First come named moves, each a turn or a mirror, each shown by rows before and after it. For each pair of rows after them, which moves, in which order, take the first row to the second? The first pair is done for you.
Kat:
[  6   1   1   8   9  -2  11   1 -10 -15   0   6 -10  -3   0  -3  -9   9
  -1  13   3  -7  -7]  ->  [ 10   4   5   1  11  -3  13  -1  -9 -14  -2   7  -8  -2   3  10  -9  15
  -2   5   6  -8  -1]
[  8   8  -2   5   9   4  -7   4 -16   1  -5  -4  -7   5   9   7  -3  14
   1   6  -5  -2   5]  ->  [  7   8  -4   8   9   4  -9   3 -17   0  -3  -5  -8   5  10   1  -1  12
   1  12  -6   0   4]
[ -3  10   4  -1  -1  -3  13  -8  -7  10   7   4  -2 -17  -3  -6  -2 -16
  -1  -4  12   4  -9]  ->  [ -1   8   6  -6   2  -2  15  -8  -6  12   4   4  -1 -17  -4   2  -4 -16
  -2 -12  13   4  -5]
[ -6   6   3  -1  31  19   9   9  -3   3   5 -17  12 -19  -6  11  12  16
  -1 -27  17  -7   7]  ->  [-17   3  -8   9  29  23   4   7 -12   2  18 -19   6 -20  -7 -26  15   8
  -2  -2  10  -5  -9]
duru:
[ -6  -8   3   6   3 -17   3   2   2 -11   2  13  -1 -11  14  -7  -6  12
   1 -21  13   8  -1]  ->  [ -5  -5   3   7   6 -13   1   6   5 -13   5  -1   4 -11  15  -6  -4  19
   3 -22  14   8   5]
[ -3  -1   2  -1   1 -13  11  -7  -2  -4   0  24  -7  -2   5   8   2  -7
  -3  -7   9   7  -1]  ->  [  0   6   1   1  10   0   2   7   4  -9   9 -10   7   0   0  15   7   9
  -1 -10  14   4  14]
[ -7   0 -11  -4  21  -6  -8   7   2 -15   0  -5 -12   7  -1   5   2   1
   1  -3  21  -4  11]  ->  [-13   0  -5   0   4  -9 -28   7   8  -1  -9  -1 -10   6   6   3   0  -8
  10  -3   6  11   2]
mis:
[ -5  -1   8   2   8 -10  25 -13 -15 -12   0  12 -11  -2   6  -1   0  -1
  -6 -12   9  -2   2]  ->  [  0   1  12   5   9   0  11  -5  -8  -4 -12   6 -17   9  22   4  -6   1
  -1 -14  -4   6   0]
[ -9  -1   0  -3  -4 -14  15  -8  -7  -9  11  14   7  -9 -12  -1   8  -7
  -9   1  12 -13   6]  ->  [  0   6  11  -2  -4   7 -10   7   8   9 -15   6  -7  11  22   8  -8  -4
   2  -6 -15   7   0]
[  1  -6  -5  -3   9   5  22  -5 -15  -6   0  10 -19   7   1  -2   2  -9
  -5  10   1 -16  -9]  ->  [  5  -3  -1  -1   8  11  13   0  -8   1  -8   8 -24  11  12   2  -2  -9
   0   7  -7 -10 -11]
tinug:
[ -7   4   2   0  -5 -18  -3  -1   8   7  10  -1  11  -1   6  18  11  -3
   7 -16  23  14   1]  ->  [-15   1 -11  10  -1 -10  -3  -3   0   1  24  -9  13  -6   1 -14  16  -7
  -1  12  15   7  -8]
[ 12  -4  -4  -2   0  10   9 -11 -15  -2  -5  17  -8   0  -3  -6   0  -9
  -6  11 -14  -9  -7]  ->  [ 16  -4   5  -9  -1   4   8 -11  -6   4 -14  21  -6   0  -2  15  -1  -6
  -3  -9 -10  -4   1]
[  2   4   3 -15  19  10  13  -9  -4  -6   2 -13   9 -13  -7  -7   3   0
  -9   6  -3 -28  -3]  ->  [  6   4   8 -16  27   9  13  -5  -2  -3  -9  -2  -6  -4  15   2  -5   0
  -6  -4   0 -23 -11]
Pairs:
Each pair is two moves apart.
[ -5   4  -4   6   2   5  -9   6   5  -6  21 -16  11   6  -7 -11   3   6
  -1  12  -6  -3   8]  ->  [ -7  -5   1   7 -10  -5  -4  -5   1   4   5  17  -6   6   5 -19  -4 -10
  -1  14 -16   3  -9]	mis duru
[ 10   6   9  -7  12  -3  11  -1  -6 -14  -1  -1  -6   5  10  15   7  -2
  -3  -9  15  -2   0]  ->  [  1   5  -2  -4   2   1   9  -3  -9 -14  13  -9   9  -6  -9  -3  16  -7
  -8   9   9  -6   4]	tinug Kat
[  8   1  -1 -12  13   2  17  -4  -4 -16  -5   9  -3  -1  -4  10  -2   7
 -12  -5   5 -18   3]  ->  [ -3   2  -2  -8  -7  -7   0  -1   3  -6   5  -7  18 -14 -18  10  11   7
  -6  -7   4  -6  13]	duru mis
[  3  16  11 -11   2   7  -9   8  16  10 -26  -4  -6   2   4  29  -1   7
   3 -10  -8  15   3]  ->  [ -4  16  -2 -11  -6  15  -9   4  10   2  -7 -20  13 -14 -24  10  12   8
  -4  11 -14   3  14]	tinug Kat
[  4   0  -1   5   7   3  -4  11   3  -2  -3   2 -14   8  16  -2  -9   2
  -3  -1  -3  -3  -2]  ->  [  3  -3   4  -1  -5  -9  -2  -3   2   3  -7  18  -4  -2   2   8  -3  -5
  -3 -11  -3  -3   4]	tinug duru
[  3  -9   8 -13   8  -1   0  -1   2   4 -13  -1  -8  12   7  15   1   5
  -6  -9  -9  -7  -2]  ->  [ -4 -12   4 -13 -13  -4  -5 -11   0   9 -10   5   6  -2 -11   5   9  -6
  -7  -1 -18  -6   0]	tinug duru
[  9   1  -6   3  -6   7  -4  -1   2   0   7  -4  16 -10 -15  -5  -6   0
  -8   9  -8   0  11]  ->  [ 11  -4  -4   1  -6   4   2  -8  -4   1  -6  17   1  -5  -8  -7 -14  -8
  -8  12 -11   0   0]	mis duru
[ 12   4  -7  -6  10  27   4  -1  -1   6  -6 -12  -3  11  -5  -1  -5   2
  -5  11 -18  -3   6]  ->  [  4  -2 -13  -6   0   8  17 -16  -8   2   3   6   1  -3 -23 -10   3  -9
 -11  15  -7  -9   5]	duru mis
[10  2  4 -8 15  6  8 19 13 -7 -7 -4 -2  3  2 18 -1 10 -4 -8  1 -2  7]  ->  [ 12  -2   4 -12  14   0  18  12   8  -9 -11  14  -9   2   4  13  -2   3
  -7  -4   2  -5  -2]	duru duru
[ -2  -2   2  -2  -4   0  -8   7   5   3   9   6   1  11  12 -15 -15  -8
  -1   4 -18   9  -7]  ->  [ -4  -2   1  -5 -12  -1 -12   5   7   2  14  -2  15  -1  -6 -12  -6  -7
   0   4 -18   7   4]	tinug tinug
[ -3   2  -4  11   1  -1  11  -2   0  -4  13  -1  -3  -1  -3 -10   3  -2
  -1  10   2  -2  -5]  ->  [  3   1  -4   5   3   2  13  -2   1  -6  10  -5   1  -3  -9   0   5   4
  -3   7   5 -10   4]	Kat tinug
[ -6   3  -5  17  15  -3   5  16  -2 -12  20  -8 -17   8  22 -16  -7  10
  11  10  17  10 -21]  ->  [  1   9  -3   5   3  -3   2  11   6 -10  25 -25  18 -11 -14  11   7  23
  10  -9  20   2  13]	Kat tinug
[ 0 -2  1  1 -7  0 -8  0  7  5 -1  0  5 -2  2 10  4 -5  3 -2 -8  4  6]  ->  [  4  -2   0  -1  -4   3  -3  -1   6   3  -4  -2   4   0  -1  13   4   0
   2  -3 -11  -1   8]	tinug Kat
[  6   1   5 -13  10   6   8  -2   7   5 -10   2   0   4   0  12  -8  13
  -5  -7  -3 -12   3]  ->  [ -1  -1   0 -10  -1  -6  12  -7   4   4   2   5  10  -8 -15   6   1   8
  -7  -7   4 -14   5]	duru mis
[ -3  -7  11  -1  14 -21 -11  -9  -4  -3   5  -1  -3 -10   4  22  -6  -3
  -1 -30  12  -4 -12]  ->  [ -2  -1   7   6   9   7 -35   3   3   8   0 -23   0  -5  12   7 -10  -3
   0 -11 -20   5 -11]	tinug mis
[ -9  -2   7   2   0 -28   6   3  -1  -4  -2  12  -7   6   6   0  -1  -7
   1 -16  21  16 -10]  ->  [ -8   5  11   5 -10 -10 -18   9   8  12 -11  -7   2   9   9   1  -4  -2
   8 -14  -3  26  -5]	tinug mis
[ 12  -4  -6  -2 -10  -5   8  -7  -5  -5  -3  -1  -4  -1  -9  16   4   5
  -3 -16  15   2  21]  ->  [ 11  -7  -5   0 -14  -8   9 -11  -9  -3  -7  10  -8  -2  -7  10   1  -1
  -4 -17  10   3  17]	duru duru
[  2  15   7  -9 -10  11 -17   9  15   0 -11 -19   3   3   3  24   4   7
  -6 -14 -14  14  13]  ->  [ -6   3  -5  -1  -6   2   8  -8  -8 -14   5  15 -20   1   1 -23   2 -13
 -18  23  -9  -2 -19]	Kat duru
